One vector is turned by the same rotation once a tick. Each row is the vector after some number of ticks, and that number follows the row.
The counts run from 0 to 1081.
[ -5 -17   9 -10  18  13  -4  24 -18  26  -8   9 -18 -27  -3 -20   8  -7
   0  -7   4   3   9  -1  -3  21  16  12   4  -6  -6   6  16  13 -14  11
  -5  17  22  -2 -12  -5   2   6 -12  -2   0 -19  14 -13  18 -12  11  -9
  11  -9  17   3   0   3   3  10   5  -6   0  -1  -7  10  -9  -6  -2   9
  23   5]	87
[  2  -1   2   9   5  -2   6   6   9  12  12   2   9   6  -8  -4 -16  12
 -17  15  15 -11 -10 -10  -4   6  14  -5  20  -5  16  -2  21  -1 -15 -26
   8  -8  -9   4   0  13   5  -2  -2  -1  18  -9   8 -16 -23   3 -22 -12
 -12  -1  11  20  10 -31   6   1 -11  -5 -22  11   6   0   9  14  -7  17
 -10 -10]	1064
[  2 -10  20  23  16  14 -19   4   1  18  -6  19   3   0   1   1   2  10
   4  12   1   5  27   3   4   6 -18  -6  -9  -7  25   8 -20  -5  -3  12
   5  -9 -18 -22 -13  14   2  -1  -1  24  -2  14  25   7  15  -5  -1  -3
 -14  15  10 -10  -6   3   1   3   4   9  11  -8   7 -16 -14  -6   2  -1
  -5  22]	933
[  9  16 -20  10 -22  10  -5   1  19  -7  -5  -8  19   5  -5  28 -14  10
  -2 -14  14 -10  21 -18  -1 -17  -9  -5  12   6  10  10  -8  11  -5  15
  -5 -15 -18   5  -3  -5   8 -13  14 -19   9  20  -3  15 -20   8   2   6
 -10  16  -5 -12  -5  -5  -4 -28  10  -3   2   2   7  -6  -7   3 -10  -5
  -3   2]	348
[ 10  19  -9  12 -35  13  -3   8  -6  -9 -17  -6  13 -14  -5   9   3   5
  -5  -3  11   0 -12  -7  -8   3   3 -21 -10   4  -6 -11  13   0 -13  -4
  -3  -2 -17  -5  19  19  14 -16  11 -26  -3  13 -16  -6 -11  12 -14   2
  -7  23  -8  -3   9   5  11  -4 -11   3 -13 -15  14   4 -14  12  14  -2
   1   0]	18
[-14   1  10  -8  -4  -4  19   9   9  16   2  10   4  14  11  11  -5  -2
  14  -4   9  -9  11   1 -10  -7  -2  19  12   9 -12  28  -5   4   4   8
 -26 -19  -1  -4  14  -8 -15  -7  15  11  -6   3  -1  15  10 -14  28   3
   5   2 -18   6 -26  -1  -3 -21  14   5   1   0   4   8   5  -6  12  10
   0  35]	41
[ 12  -9  12   5  11 -14   4   0 -11  -9  -1  -8   0  10  -4 -22  11   3
  -1  13 -11   6 -15   0  -3  -5 -30  -8   0   3  -1 -15  -5  -4 -10 -29
  20  17  -4   5  17   3  17   8 -18   8  -3  -5  -8   0 -14  -9   3  18
   7 -15  12   5   7 -22   5  25  -5 -21 -23  -6 -13  -5  -2  -8  12   3
  13   6]	947
[ -4   6  -7  -7 -16 -11 -10 -21   4 -20   6   0   5  -3   0   8   1  12
  -5 -10  -3 -11 -19  14   8  -7  12 -10 -12  -1  -5  -8  11 -12  29  12
   9  -3  -6  -9  -5   3  -9   3  12 -12 -12   7 -16   8   3  20 -26  -8
  -1   8 -12  -1   7  10  -6 -15 -14  20   9   3   9  13   6  24 -27 -15
 -13 -22]	685
[ 13  -9  11   8  20   5  -3  -2  17  27  30  19  11  -4  -2   8  -8 -29
  -9 -16   4 -10  -3   0  -1   2  19  -3   4  10  11   9  -4   7   8  18
   8   3  12  -2 -17  -5  -5   0  -5   4 -11  14  15   4  -8   4   8 -30
 -14  16   7  11   0  -8  -5 -18   3  -5   7  15   6  -9  13   8 -19  -3
  11   6]	626
[ -5   8  -2  20  -8 -17  -1  -6  -1  -1  -4  10   8 -10  -7   0  -5  19
   5  -7  -6 -12  23  13  15  -8 -12 -10 -11  11   1  10  -7   2  -3   7
  -6 -10 -12   0 -19 -10   5   1  15  16 -14   1   5  17   7   4  11  11
 -16  12   1 -24 -12  10   8   4   1  26  22  21   0   5 -11  -3 -13 -10
  10  32]	161
[ -5   0   5  21  11  -8  -4 -10   3  -2   5 -15  -1   4 -17   1  -8  10
 -20   8 -15   2  -5  -1   3 -14  14 -19   7  12  21  -2  -7 -16  -9   3
   4 -14 -10   2  -6  26  -2 -15  19  15  -3  14  15  -2 -13   7 -22  -9
 -12   9  27  -9  -5 -11 -13  -1  -1  10  24  11  12  -9   4 -14 -11  -5
   2  -4]	450
[-31 -16  -2 -14  -2  -7   7  15 -13   5  -9  -9 -22 -13  -8 -15  -6  15
   6 -14  -1   3   1  -3  10   4  19  22  10 -11 -19   8  18   7   8  12
 -16  -9   6   3  -8  -5 -18   2   6  -2  -3 -39  -5  -8   5 -14  -2   9
  19 -21   6   4  -7   7  -8   3   0  -4   0   8   9  23  -1  -8  -1  13
   7   2]	765
[  6  -7 -11 -18   7   7  -8  20 -17  14  -4  15  -2 -24 -14  -2   2  -6
  12  -9  28   4  12 -15 -11  30  22  11   7 -11  -9   5  31  25  -7  10
  -3  13  10   2  -3 -12  -3  -6  -6 -17   6 -19   2 -13  -9   0  -3  -3
   7  -4   6   5   2   1  -3  -2   0  -4  -8  -1   6  13   0  12 -10  15
   3   4]	865
[  2   3 -30   8  -8 -14 -18   4   7  -7  12   0  -6  -5 -19   0  -8  14
 -23  -4 -15  -8  11  14  11 -15  12 -14   1  22   3   5  -2   3 -10   6
  11 -12  -1  -6 -12   8  -1 -14  11   5  -9  12  18   2  -3  16 -13  -6
  -9   4   8 -31  -3   1 -10 -13   6  15  23  16   3  11 -12 -10 -13 -13
  -3 -12]	64
[  4 -10  -4   9 -10  31 -18  16  13   8 -21   4 -11   8  -5   5   0   2
 -31   5   0  18  18  -8  -4  -5  -7   2  13   1   7   3  -2   8  -4   4
  15   9 -12 -20   4  13  11   1   1  -2  13  16  15   7  18 -13   1  -7
  11  15   5  -7   3 -10   0 -10  22 -13  -1 -19  -9  -4 -27 -11   2  -9
  16  -2]	76
[-15   0  16  12   6  -4   4   4   3  10   4   5 -12  14   4 -12   1   2
 -15  30 -22   9 -12  19  -3  -5   7  -8  -6   9   5  -3  -7 -22  -5 -20
  -1 -10  -4 -14  21  34  -4  -4  10  34   0  -1  17 -10  23  -4  -6  -9
  -1   3  -2   1  -1  -3   2  12  -1  14   9  -9   6   2  -1 -11  20   7
 -12   1]	604
[ -8   8 -20   6  -6  13 -18   2   4  -5  12  10  -8 -12 -14   6  -8 -15
 -22   4 -18   8   0  -6  16   0  36 -18   2   1   7 -16  11  -5   3  14
   5  -3   5   6 -16  15  -2  -4   2   3   7 -13   2  -5  -5  12 -26 -15
 -13  -9  -1  -7  21  15   2  -3 -13   5  22   3  15  -2   0   4 -14  -3
 -14 -24]	1075
[ -4   8 -14  -5 -26  -8  -8 -15   6 -21  -1  -2   3  -9  -2   9   0  12
  -9 -15  -3 -12 -14  13  10  -6  16  -4 -12  -3  -8  -5  14  -5  20  11
   5  -2  -7  -5  -7   1  -8   1  14 -13  -6   4 -12  10   3  18 -20  -7
  -1   9 -14  -6   9  16  -2 -11 -15  22   8   1   9  14   0  21 -26 -17
  -8 -19]	686
[-20  22  -7   4  -5  12   0   7   7  -7  -9   4   5  14   2  12  -8  -2
  -8  29 -10  10  22 -20   1  -7   1 -10  14   7   6 -10  -5  -5 -20 -14
 -17  -8  -6  21   5  14  15   3   8  21  28 -17  -5   7   0  -7  -3  11
 -10 -16  -7  -7   7   4  13   8   3   8  13 -12   3 -11  -3 -11   6  17
 -19   1]	888
[  7  -4  -5   6 -19   2  13   8  23  20  21  19  12   7  -5  10 -15 -16
 -12 -15   4 -13   1  -2   4 -16   0   1  11  18  -9  16  -6  15  10   5
   2 -12   1  -7  -1 -13  -5   3   0  -4 -16   5  -2  14 -13  -7  18  -9
  -7  10 -12   5  -6 -15   3 -30  13 -17 -11  17  -2  12  -5   8   6   3
  15  24]	622
[-13   6   8  13  -2  -2   3  10   1  12   0   5 -10  11   3  -6  -1  10
 -17  30 -14   5  -6  17  -6   0   7  -6  -2  11   5   2  -1 -16 -12 -21
  -5 -15  -7 -15  20  33  -3  -6  14  31   1   3  16  -8  21  -5  -6  -7
  -6   6  -2  -1  -4  -2   5   7   0  14   6 -10   6   4  -7 -12  25   9
 -14   5]	603
[  5  -3   5  -7  24   8  -9  -2 -19 -21 -21 -21  -8  -3  14  -4  23  10
   2  25   5  18  -2   0 -10   9 -25 -11  -5 -11   1 -13  -4  -9  -1  -9
   1  21   4 -12  20   2  10   2 -14  -8   6   8   0 -12   5   6  -1  14
  18   3  17 -10  -8 -12  -4  12  12  -7   0 -18 -21  -2  -9 -12  15  -7
  -6  -6]	365
[  3   1   8  11  -6  30 -13   0   9  -1  -4  14   2   0  17   9   9 -14
   4  27  -3  15   6  -2  13   2 -18 -18 -16 -19   9 -16 -14 -19  19  13
   1   1  -9 -22   3   8   1   6 -17   8   2  -4  -1  -1  11  -2 -12   3
  -6  -3 -18  -1   5  11   7  -2  -4 -15   1 -26   2  -9 -14  12  21  -3
 -23   3]	310
[ -5  25 -11   8 -20 -11  12   5   4  -2   5  10   7  11  -7  10   4 -14
 -14   8 -13 -10   0   7  -3 -17   5 -13   0  28 -15   9  -1 -12   4   5
 -15  -7   4   5  22  -3   4  -5  10   9 -11  -4 -11  19  14  -9  15   9
 -11  -2 -19  -7 -17   0   3 -11   5  12  24   1 -11  14  -2  -2   1 -12
  16  29]	896
[  0   4  14   9   4   6   1   6  -7  24  -5  28 -10 -12  -5  -3   7 -30
   6  14  -8  17  11   6  -4  15  19   3  -7  -4   2   3   7   2   0   9
 -10  10   8   1  10  10  -6  -4   4  32   0 -16  15   1  26 -10  12  -3
  -5   9  -7   7   2  17   1  18  -6   9  26  -2   6  -5  -1  -4  15   0
  11  23]	318
[-22  -2   8   6   7   1  -3  24  -1  13  -1   2  -6  21  -5  -9   0  10
 -15  11 -12  -4  13  -5  -4 -14 -11   0  17  26  -1  14  -7 -10 -16   1
  -9 -10  -3  -3   5   5  13   4   1  13   2  -3   5  12  13 -28  15   7
  -4 -23  10  -9 -21 -17   2  -3  23  -1   1 -12 -17   4 -12 -19  -5   4
  16  23]	273
[ 18  17 -17   2 -16  -9  -5  -7  -5 -16  10  10  14 -18   1  -5   6  -5
  -1  -1  -1 -16  -5   7  10   3  -6 -23 -16   3  -5 -19   8   5  -6 -15
  13  16   3  10  -9 -11  22  12 -15 -15   2  -6 -17   2  -9  22  -8   4
 -16   0 -11  -8  19   8  22  13 -16   3  -5   8  -7   3  -4  21 -10  -6
  -4 -10]	400
[  1 -16 -13 -25  15  11 -22  13   3   5   7  13 -13   5  -7  -2   0 -12
 -10  -7   4   8   8 -12  -3   9  13  23  17  -2  -2  -5  11  17  -1   3
  14  19  13   4  -7  -6   1   8 -16  -9  13  -4   6  -2   0  -6  -2 -11
  19 -25   2   4  16  -5  -8  -8   9 -18 -14 -15  -6  -1   2  -1 -23   8
  -4 -27]	187
[  9  20  -6   2   5   3  -1 -10  -6 -11  10   1   4  -5   2   7  21 -44
  -4  10 -19   3 -16  -1  -1  -8   9 -19 -10   9  -5 -14   0 -19  12  20
  -4  21  24  12  16  -3   9  -3 -11  -2  -5  -4 -13   7   7   3   2   0
  -6 -10 -11   0   1  11  -4   4  -9  -3  28  -9 -13  -8   8   3  -5 -25
   9  -5]	124
[  2 -10  26 -11  22  19   7  -5  14  16   5   3   3  16  33  13   2  -9
  11   3  16   2   2  -2 -14   2 -16  19   5  -9   6  12 -19  -5   9   5
  -5   3   6 -13   8  -4 -10   7  -8  -1   8  20   7   2  13  -5  20 -13
  12   4  -7  20  -9  -5  -3 -20  15 -11 -14 -14  -6 -14   9  -1  13   6
 -17  -3]	814
[-19   3  10  10  -9   1   0   8  10  11   2  21  17   8  -9   9 -17  15
  -2   8  17 -15  11 -15   5   4   5 -10  12   3   5  11  11  -3   5   5
 -13 -26 -24  -2  -7   0  -1   0  14  10   2 -11  -8  12  -8 -13  -5   0
 -24   2  -4   8 -10 -10  10 -11   0  13  -4   3  15   9   0  19 -18  19
  -6  30]	777
[  4   2 -22 -22 -16  14   6   9  12   5 -10   4  -9   4   9  16  -3 -10
   1 -13   8   7  16  -3 -12   1   5  33  14   0 -18  10   1  28  -1  -6
  -5  10  11   4  14 -12  -7  -1   8  -5  15   4   1   5  15  -1  28   0
  27   3 -21   2   6   7   0 -20  17  -6  -6  -8  -5   7  -5 -13  14   4
  -1  -5]	809
[  3  -6  -2  -7  11   9   7  10  13   9  10  -8   2   9   5  10  -9  -3
 -26   5  13   3 -12  -3 -18   7  17   2  18  13  -7   5   5  11  -9 -14
   1   2  12  -6  17   9  -4  -6   6 -11   3  23  10 -12  -5  13   8 -29
   9  24  10  10  -4 -29  -2 -24  25  -9 -11   6  -2   8   8  -6  11  10
  -5 -13]	910
[  1 -17  30   9   6  25  -8   3   0  10 -10  -2 -11   2  14  -6  17  -7
 -10  -3  -7   8 -11   4   0  -6 -17  -2  -9  -5   6  -2 -10 -15  16  19
   9  14  -1 -29  -1   1   6  12 -15  -9 -11  13   3   5  20 -13   5  -7
   9   5   7   5  -5  -3  -3  -6   8 -15  -6 -21 -14  -5 -14  -3   1 -21
  26   5]	80
[-11  -2  13 -13  16  16 -17   0   3   0   9   3  10   2  25  13  12   4
  11  11  19 -16   2  -3  -2  10  -7 -13  -4  -5   9  -2  -6 -21  14  26
 -10  -8   4 -17  -9  -4  -2   4 -17 -20  -2   8  -3  -1   5   4 -14 -12
 -11 -15  -6   3 -13   3  -2 -23   3   3  -7 -22  -4  -1   4  23 -21   1
 -28 -12]	584
[ 16   3 -18  -8  -3   2  -2  -1  -6 -17  -7  -8  15 -25   5  10   0  14
  23 -12  28  -1  11  -7   0  13 -14  -7  -8  -8 -11  -2  -1  26  -5   3
  -6  -1  -1  -1  -1 -17  -3 -10   2 -28  -6  13  -8  -8 -25  31   4   7
   4  21   2 -16  -3   1   6 -15  12  -4  -8  10   6  10  -5   6  11  10
 -16   6]	248
[  3  -3  -1 -12   0  16  -3   7  -2  17  -2   6 -22  -4   1   4   5 -31
  -4 -10 -18  21  -2   0  -8   2  25  23   4  -1  -4  -7   0   9  -7   5
   3  15  14   3  10  20  -5  -7   5  13  11   3  14  -7  22  -7   8 -14
  21  -4  -9   8  22  19 -10   8  -7  -2   8 -17   8 -12   1 -18  14  -3
   0 -20]	417
[  9 -10   5   7  11   5   0   4  15  31  26  24  10  -1  -5   6 -11 -27
 -15 -16   4  -9   1  -1   0   0  18   0  10  15   6  17  -2  10   5  17
   6  -4   8  -6 -13  -4  -8  -3  -2   4  -9  12  17   9  -8   1  12 -28
 -13  14   3  11  -3 -13  -2 -24   6  -8   5  14   6  -2   6   9 -13  -1
  12  11]	625
[ -3   1   5  13   8  -9  -4 -23  -2 -23   4 -25  -5  -2  -8  -3   1   4
 -14  -3 -29   7 -18   5  13 -20   3 -17  -9   5  10 -16 -11 -19   8   8
  11   5  -3   3 -12  10   2  -1   8   5  -7   8  -1   6 -10  11 -19   0
   1   5  20  -9   5   2 -10  11 -10   6  24   9   2  -8   7 -12 -16 -20
   6 -18]	453
